In the data rows, zero lies at 4.5, halfway between 4 and 5.
Here are some points, one per row:
[6 6 3 7 3 3 5 3 5 4 3 7 1 6 5 5 3 4 0 5 4 2 4 2 5 4 5 4 6 4 1 3 4 5 2 8]
[2 3 2 4 5 1 5 8 7 4 7 6 5 4 3 4 4 7 4 5 3 2 3 5 4 7 4 4 1 7 2 3 6 5 5 3]
[6 6 5 4 4 5 7 6 3 5 6 5 4 6 5 7 5 8 6 8 3 6 4 5 4 5 1 4 0 1 6 3 2 3 2 3]
[5 5 3 6 5 2 4 3 4 0 6 4 3 7 4 7 5 2 7 5 4 5 4 5 2 5 5 5 7 3 6 3 5 2 5 4]
[5 6 5 7 4 5 4 2 6 7 6 2 5 2 5 3 5 4 5 3 5 2 4 3 5 3 4 5 5 3 5 5 5 6 3 4]
[4 4 3 6 3 3 3 4 3 5 3 4 5 5 3 6 5 5 6 4 2 3 3 4 7 1 2 3 2 4 1 5 4 3 1 3]
[5 3 2 5 3 4 3 6 7 4 8 5 2 4 1 6 5 3 4 3 7 8 6 5 5 4 5 6 6 6 3 9 5 6 6 4]
[3 6 6 4 3 5 1 5 3 2 7 4 6 2 5 1 4 4 6 3 7 5 7 5 8 4 2 6 7 5 7 5 2 4 5 7]
[5 3 2 5 4 8 4 4 4 3 2 5 6 4 6 4 7 5 5 6 2 5 6 8 4 5 6 7 3 0 5 5 5 5 4 5]
[8 5 3 4 6 9 6 3 3 2 6 1 4 3 5 3 2 5 5 3 5 5 4 2 3 6 3 4 7 3 2 4 5 4 4 4]
[2 4 5 5 4 6 4 5 6 9 7 3 7 7 2 7 5 5 2 6 7 3 4 4 5 5 7 4 4 5 8 6 5 1 3 4]
[4 4 5 4 0 5 3 5 5 5 3 0 4 3 2 4 2 5 6 5 5 2 9 5 2 2 4 4 5 3 5 4 4 4 4 5]
[7 8 4 6 6 4 5 7 8 4 7 4 5 6 5 2 6 6 4 5 3 4 5 5 6 2 4 4 4 3 5 6 5 6 7 7]
[3 6 2 5 2 5 6 5 5 6 5 5 4 5 2 5 6 3 6 3 5 6 6 4 6 6 5 2 4 5 4 5 6 5 2 6]
[3 4 6 2 5 4 2 4 6 6 5 6 5 4 6 5 5 3 5 3 3 3 5 5 1 6 5 6 5 4 4 5 8 1 4 1]
[2 6 4 4 5 3 3 6 4 4 4 7 6 4 6 4 3 7 3 0 2 2 5 4 1 2 4 3 7 5 5 5 7 6 4 9]
[3 4 5 4 3 3 3 4 3 4 2 4 5 3 4 4 2 5 4 4 5 6 1 6 3 0 3 1 3 2 2 6 1 1 3 3]
[4 6 5 3 6 3 2 4 7 2 4 2 3 4 7 6 4 7 7 5 4 6 6 3 6 4 8 3 2 4 5 6 3 5 6 4]
[2 3 4 2 3 3 4 3 6 7 4 6 5 5 7 0 2 2 2 4 3 4 1 3 4 4 4 5 4 3 6 7 0 7 4 2]
[3 3 5 4 5 5 3 4 3 5 3 2 4 5 5 8 4 7 2 5 3 8 5 7 4 3 0 2 6 6 6 5 5 5 4 5]
[5 4 2 4 7 6 3 2 4 5 2 7 4 4 1 5 6 8 6 7 6 4 2 8 6 4 6 4 5 3 5 3 6 8 7 3]
[6 7 4 0 3 4 2 4 6 6 5 5 2 5 4 4 4 4 4 6 4 4 5 3 6 9 3 5 5 5 6 5 4 3 6 5]
[8 5 2 6 6 6 4 8 3 4 5 6 5 2 4 6 4 6 5 5 2 5 4 0 3 4 5 1 4 5 5 8 4 5 6 2]
[5 6 4 5 5 5 7 2 2 5 1 2 7 5 6 4 5 5 7 4 5 8 6 7 4 5 6 7 4 5 3 5 6 3 6 5]
[4 7 5 5 3 3 3 3 5 3 3 2 5 7 2 9 3 7 4 7 6 4 4 4 5 6 4 4 5 5 5 5 5 5 3 5]
[7 8 5 6 5 6 5 4 4 4 6 7 7 6 6 5 5 3 5 6 5 5 8 4 3 4 0 4 4 7 6 5 8 9 6 4]
[7 5 3 3 3 1 5 3 4 3 4 3 3 5 5 4 7 3 4 2 6 5 6 5 5 3 5 8 3 7 4 4 3 4 5 3]
[5 6 5 6 4 7 8 7 4 7 2 4 4 4 2 3 4 4 3 3 0 4 4 2 5 4 7 6 7 6 4 4 3 7 4 4]
[6 5 5 5 3 5 4 3 2 6 5 3 2 3 4 4 3 3 4 5 3 3 0 3 3 3 2 5 1 6 6 3 4 4 7 4]
[6 2 5 4 4 5 6 7 2 6 5 8 7 4 4 3 7 3 6 5 5 4 4 5 1 5 5 3 8 3 4 4 3 6 2 4]
[3 5 7 6 4 3 5 7 5 2 6 6 5 6 7 1 5 5 4 3 2 3 1 5 5 2 4 2 2 3 5 6 5 4 6 6]
[4 3 7 3 2 5 0 5 4 2 2 4 6 5 2 6 7 3 6 4 2 6 6 4 5 6 5 5 4 5 3 3 4 5 3 8]
[5 3 4 3 5 4 5 7 3 2 6 7 5 4 5 3 5 6 4 7 6 6 5 5 2 3 7 6 6 4 7 4 6 7 4 4]
[5 5 3 2 5 5 6 6 5 6 3 4 8 3 9 6 4 3 2 5 6 5 3 5 5 4 4 5 3 5 3 6 7 3 5 2]
[1 8 5 4 8 5 3 3 3 5 4 5 5 9 6 5 6 4 5 7 9 5 4 3 3 4 2 1 4 3 3 5 2 5 4 2]
[5 4 4 4 3 5 5 5 8 4 3 7 4 5 5 7 5 5 5 5 5 3 4 5 5 2 5 8 6 4 5 2 3 3 4 4]
[5 4 4 4 6 7 4 1 6 4 5 6 4 4 7 5 6 5 9 4 4 2 4 7 5 6 4 2 3 6 3 4 2 6 6 7]
[5 4 6 7 2 6 4 5 3 6 1 3 6 4 3 3 2 1 5 2 5 3 3 5 5 6 5 2 3 3 1 4 7 6 8 4]
[4 4 2 4 5 3 3 4 2 3 2 6 6 5 4 6 5 5 0 4 5 2 7 6 3 6 4 6 4 4 4 7 3 4 6 5]
[3 4 7 5 3 4 6 4 4 1 7 5 5 4 5 5 9 4 3 7 6 2 5 5 5 4 5 0 4 4 1 0 1 3 3 3]
[6 2 3 5 6 2 6 0 3 3 5 4 7 1 2 5 2 5 2 6 2 4 6 4 4 2 3 2 4 5 5 3 5 5 2 3]
[5 8 7 5 5 5 7 7 2 6 3 3 4 3 3 5 5 5 7 3 4 1 5 5 5 4 2 5 7 4 5 4 6 4 7 5]
[7 5 5 1 3 1 4 3 5 5 2 5 4 5 3 3 4 5 8 4 4 6 4 7 3 7 5 1 5 5 5 6 7 3 2 5]
[4 4 2 2 4 8 5 5 2 5 5 5 2 4 7 3 3 7 5 5 5 3 3 5 5 5 5 6 7 6 4 5 8 2 5 3]
[3 7 6 5 4 4 7 4 3 3 3 3 4 6 6 6 5 5 7 6 6 4 3 5 3 4 6 8 4 3 3 5 6 5 3 6]
[7 4 8 7 9 5 4 7 7 6 4 3 3 4 7 8 4 2 4 6 4 5 3 1 2 6 6 6 6 6 3 7 5 7 4 7]
[5 3 5 2 2 7 4 4 6 3 5 6 2 4 6 6 6 1 2 2 2 4 3 8 3 5 1 2 3 5 4 3 3 5 4 2]
[2 3 5 3 5 4 2 4 2 7 5 4 4 5 7 5 5 6 4 3 4 4 6 4 7 7 3 3 7 3 4 3 3 7 5 5]
[8 4 5 5 4 3 2 4 6 5 5 3 5 0 8 5 9 5 3 4 5 7 5 5 6 3 5 5 4 4 5 6 6 4 2 4]
[3 7 5 5 3 4 3 5 3 6 5 8 6 4 6 8 7 4 6 2 7 5 2 7 6 5 7 5 5 7 6 4 4 5 6 4]
[3 3 5 3 3 3 7 4 5 5 4 4 5 4 3 6 9 4 6 9 3 7 6 5 6 2 5 4 9 5 3 4 4 4 8 5]
[7 3 8 7 4 8 5 4 6 3 4 3 2 3 3 4 4 7 5 4 5 4 1 7 3 4 4 5 4 8 6 3 2 3 5 8]
[1 3 3 4 4 6 4 5 4 5 7 4 4 4 5 5 5 3 5 5 4 4 5 3 2 3 3 5 5 2 1 4 4 2 4 4]
[4 7 4 3 3 3 5 5 4 4 3 3 3 3 6 7 4 4 4 6 6 4 6 5 5 4 5 6 5 4 2 7 6 7 2 5]
[5 2 5 5 4 4 3 1 1 1 4 8 3 4 7 6 2 3 7 6 3 5 6 5 8 5 2 6 2 6 6 5 5 2 6 6]
[4 2 1 7 4 6 6 7 5 3 7 6 4 6 5 6 6 4 5 3 5 4 3 4 6 4 3 6 5 2 3 6 3 3 3 3]
[6 4 3 3 5 2 0 5 3 4 4 3 6 6 3 5 5 4 3 4 2 4 4 5 4 3 5 8 6 7 3 4 3 5 5 4]
[5 2 5 6 7 6 4 7 7 6 0 4 2 5 3 3 3 1 3 5 5 2 5 4 4 5 2 5 6 6 7 5 3 3 2 4]
[2 6 2 8 2 3 4 2 3 6 4 5 3 3 4 4 6 3 6 5 4 8 5 1 4 6 7 4 4 7 7 3 3 5 6 5]
[5 3 0 6 4 6 3 3 6 3 3 5 7 6 4 5 3 6 5 4 3 4 5 4 7 7 5 4 5 7 3 8 3 5 3 6]
[7 7 7 9 7 3 6 3 4 4 5 4 3 5 4 2 5 4 4 3 2 5 6 5 7 8 5 5 7 4 5 6 4 0 2 0]
[6 6 6 5 5 4 8 5 3 2 3 3 6 5 3 1 5 4 4 3 5 4 5 4 3 4 4 3 4 8 5 6 5 5 4 4]
[7 4 6 3 4 3 4 3 4 3 4 3 5 3 6 7 8 6 3 6 7 5 4 2 5 8 6 5 6 5 5 4 4 5 5 5]
[2 4 4 5 7 4 8 2 6 8 4 6 1 5 4 4 6 8 5 3 8 5 8 4 6 6 6 5 4 3 2 5 5 1 7 6]
[0 2 4 6 7 5 5 6 6 5 4 5 7 3 3 5 6 6 7 5 3 5 3 1 5 5 2 6 5 6 4 3 6 4 3 4]
[2 3 5 3 6 5 4 5 5 5 4 6 5 3 2 4 5 3 6 6 5 4 6 5 5 7 3 5 4 7 4 7 5 5 6 5]
[2 3 4 5 4 5 5 5 3 6 4 2 2 7 5 4 6 5 5 2 3 5 4 4 6 4 6 5 4 4 7 6 6 5 5 4]
[7 7 5 4 5 5 2 3 3 5 6 7 6 6 0 5 4 3 3 5 5 2 3 6 6 5 5 5 5 3 4 4 5 5 6 7]
[2 5 5 3 5 6 2 5 5 4 5 5 1 4 3 3 4 5 3 5 3 2 5 5 2 4 8 1 5 5 5 3 4 3 3 0]
[4 5 8 4 6 4 7 4 6 6 7 7 6 5 3 5 2 4 4 6 5 6 7 7 4 5 7 5 4 6 3 7 5 4 7 4]
[5 5 1 4 5 2 4 2 5 2 5 1 3 0 5 3 5 6 7 6 5 3 2 5 5 7 4 3 7 3 6 5 3 6 5 5]
[4 5 6 3 5 3 6 3 6 6 2 6 5 4 7 5 3 3 7 7 1 3 7 3 4 4 6 5 1 4 2 5 1 4 3 4]
[3 3 2 5 6 5 3 3 4 6 8 3 5 6 6 2 5 1 4 9 2 6 5 8 4 6 6 4 4 2 6 5 5 6 4 9]
[6 2 5 7 3 2 5 5 5 1 4 5 6 5 5 2 4 7 8 7 7 7 3 5 4 7 3 5 6 5 3 4 5 6 5 5]
[7 5 4 3 5 7 7 4 4 6 5 5 7 4 4 3 4 3 2 5 4 5 3 3 4 4 6 3 4 7 5 6 2 1 4 8]
[5 2 5 0 5 5 5 6 0 3 7 2 3 6 4 5 5 5 3 3 5 3 7 5 5 7 5 6 5 5 4 5 3 6 7 4]
[3 5 6 2 1 6 2 4 7 3 5 5 3 4 3 5 2 6 6 7 3 6 4 3 7 3 7 4 3 5 6 5 6 5 7 5]
[5 3 7 4 8 3 7 8 5 5 6 5 4 4 3 5 7 4 4 3 2 3 4 3 5 3 3 5 3 3 8 5 5 4 5 7]
[7 7 6 6 5 7 3 4 3 5 4 6 4 8 4 3 7 8 7 7 7 6 5 6 5 2 5 8 4 5 5 5 3 4 3 4]
[4 7 2 2 7 3 5 7 3 3 4 6 5 2 3 5 5 1 6 4 7 3 4 2 3 5 4 3 3 2 8 3 5 2 2 4]
[5 3 4 9 2 4 4 6 7 4 4 4 6 5 5 3 6 5 2 7 6 3 5 6 6 6 5 2 5 4 5 3 8 3 6 5]
[5 3 6 5 6 4 3 3 5 5 6 5 4 7 3 3 6 5 4 4 3 2 3 3 5 2 4 6 5 5 2 6 9 6 4 6]
[3 0 5 6 4 4 3 2 3 1 4 4 3 6 4 4 3 3 3 5 7 5 4 1 4 4 6 5 2 4 6 5 5 8 3 4]
[6 6 2 5 3 4 8 9 6 5 5 3 6 5 7 7 3 2 4 5 5 5 4 7 7 6 4 6 6 5 6 5 5 6 8 3]
[6 4 5 6 3 6 4 2 6 5 8 3 5 2 4 4 3 3 5 4 6 3 6 1 1 3 2 4 3 2 4 5 5 5 9 6]
[3 2 3 4 4 4 8 3 9 5 6 6 6 8 5 4 3 4 6 4 5 4 4 3 5 3 5 4 9 3 5 3 3 5 5 2]
[4 6 6 6 2 4 7 4 6 4 3 6 2 5 3 3 6 6 1 4 4 8 3 4 2 9 1 4 4 2 6 7 5 6 5 7]
[5 5 3 4 7 4 4 5 6 5 5 3 5 6 7 4 6 6 5 4 6 4 5 4 3 1 2 3 3 6 5 2 2 3 3 5]
[5 6 2 3 3 2 3 5 4 6 7 5 4 4 3 3 4 4 4 5 4 6 4 4 4 3 2 5 2 4 0 0 5 4 2 4]
[4 5 3 6 6 6 6 3 5 3 4 5 3 5 6 8 3 4 4 2 4 5 7 7 7 4 6 1 5 7 8 5 7 5 5 5]
Along one direction, these points spread out more than along any other. Take the direction at right angles to it along which they spread out most. Then take the direction at right angles to both along which they spread out most. Go by this last direction. How many in every 100 of the points above lie lower along it than each point below? Answers are rounded to whole numbers. More than half of the points above lie lower than the first one.
[4 4 3 3 5 4 6 4 5 6 3 6 3 2 5 5 4 5 4 3 8 7 4 7 3 4 6 5 5 4 5 6 5 5 5 9] 43
[5 1 5 2 4 5 5 6 7 5 2 4 5 6 5 1 5 7 5 4 7 4 8 3 8 5 5 6 2 5 6 2 6 7 5 3] 32
[7 7 8 7 7 7 5 6 5 7 6 7 3 1 5 3 2 4 4 6 6 7 6 7 9 6 6 6 7 5 4 4 4 3 0 1] 8
[5 7 5 4 9 6 4 6 7 2 2 3 4 5 1 2 3 2 1 2 4 6 3 4 6 5 6 5 4 1 5 0 5 3 5 4] 53
[4 5 7 5 4 4 7 5 8 5 8 6 8 4 4 8 3 7 6 2 4 4 4 6 4 6 5 6 6 4 7 5 2 6 3 1] 6
[7 2 5 5 4 4 3 7 3 9 6 6 6 9 7 8 3 5 8 3 5 7 5 3 5 4 5 1 3 1 2 1 3 2 4 5] 6
[3 2 5 1 3 4 8 4 1 5 6 4 3 5 4 5 0 4 4 5 5 5 2 4 8 4 6 5 5 4 6 5 7 6 2 7] 67
[5 4 3 6 5 1 3 5 4 7 7 3 2 6 6 4 5 4 7 5 5 4 6 8 3 5 8 4 5 9 6 4 5 6 4 6] 40
[3 4 6 3 4 4 3 6 5 5 2 6 5 5 6 4 2 6 3 5 4 9 5 4 3 3 3 4 7 6 4 2 5 5 8 4] 51
[5 4 4 7 3 3 5 4 4 6 5 5 4 5 4 5 2 8 3 3 3 3 7 4 0 4 5 6 2 3 4 3 3 3 6 3] 46
[6 5 7 4 4 5 5 2 5 4 3 4 4 4 5 5 6 2 3 2 5 3 4 3 5 3 5 4 5 3 5 3 6 7 6 3] 77
[3 7 7 7 7 8 5 8 4 2 6 3 4 2 4 3 1 4 5 3 6 8 6 7 4 7 7 5 3 4 2 3 3 4 3 4] 41
[3 5 3 3 4 9 7 3 7 5 6 3 9 6 5 4 6 5 4 3 4 7 4 4 3 7 4 5 2 8 7 1 6 3 1 4] 20
[3 5 5 7 5 3 5 5 3 5 5 4 6 2 6 4 4 5 4 8 3 2 4 6 6 6 5 7 5 6 6 3 5 5 5 6] 46
[5 4 5 6 8 4 7 5 5 6 3 3 2 4 1 5 3 1 4 4 5 4 4 7 4 4 3 6 3 5 6 6 3 7 6 3] 60
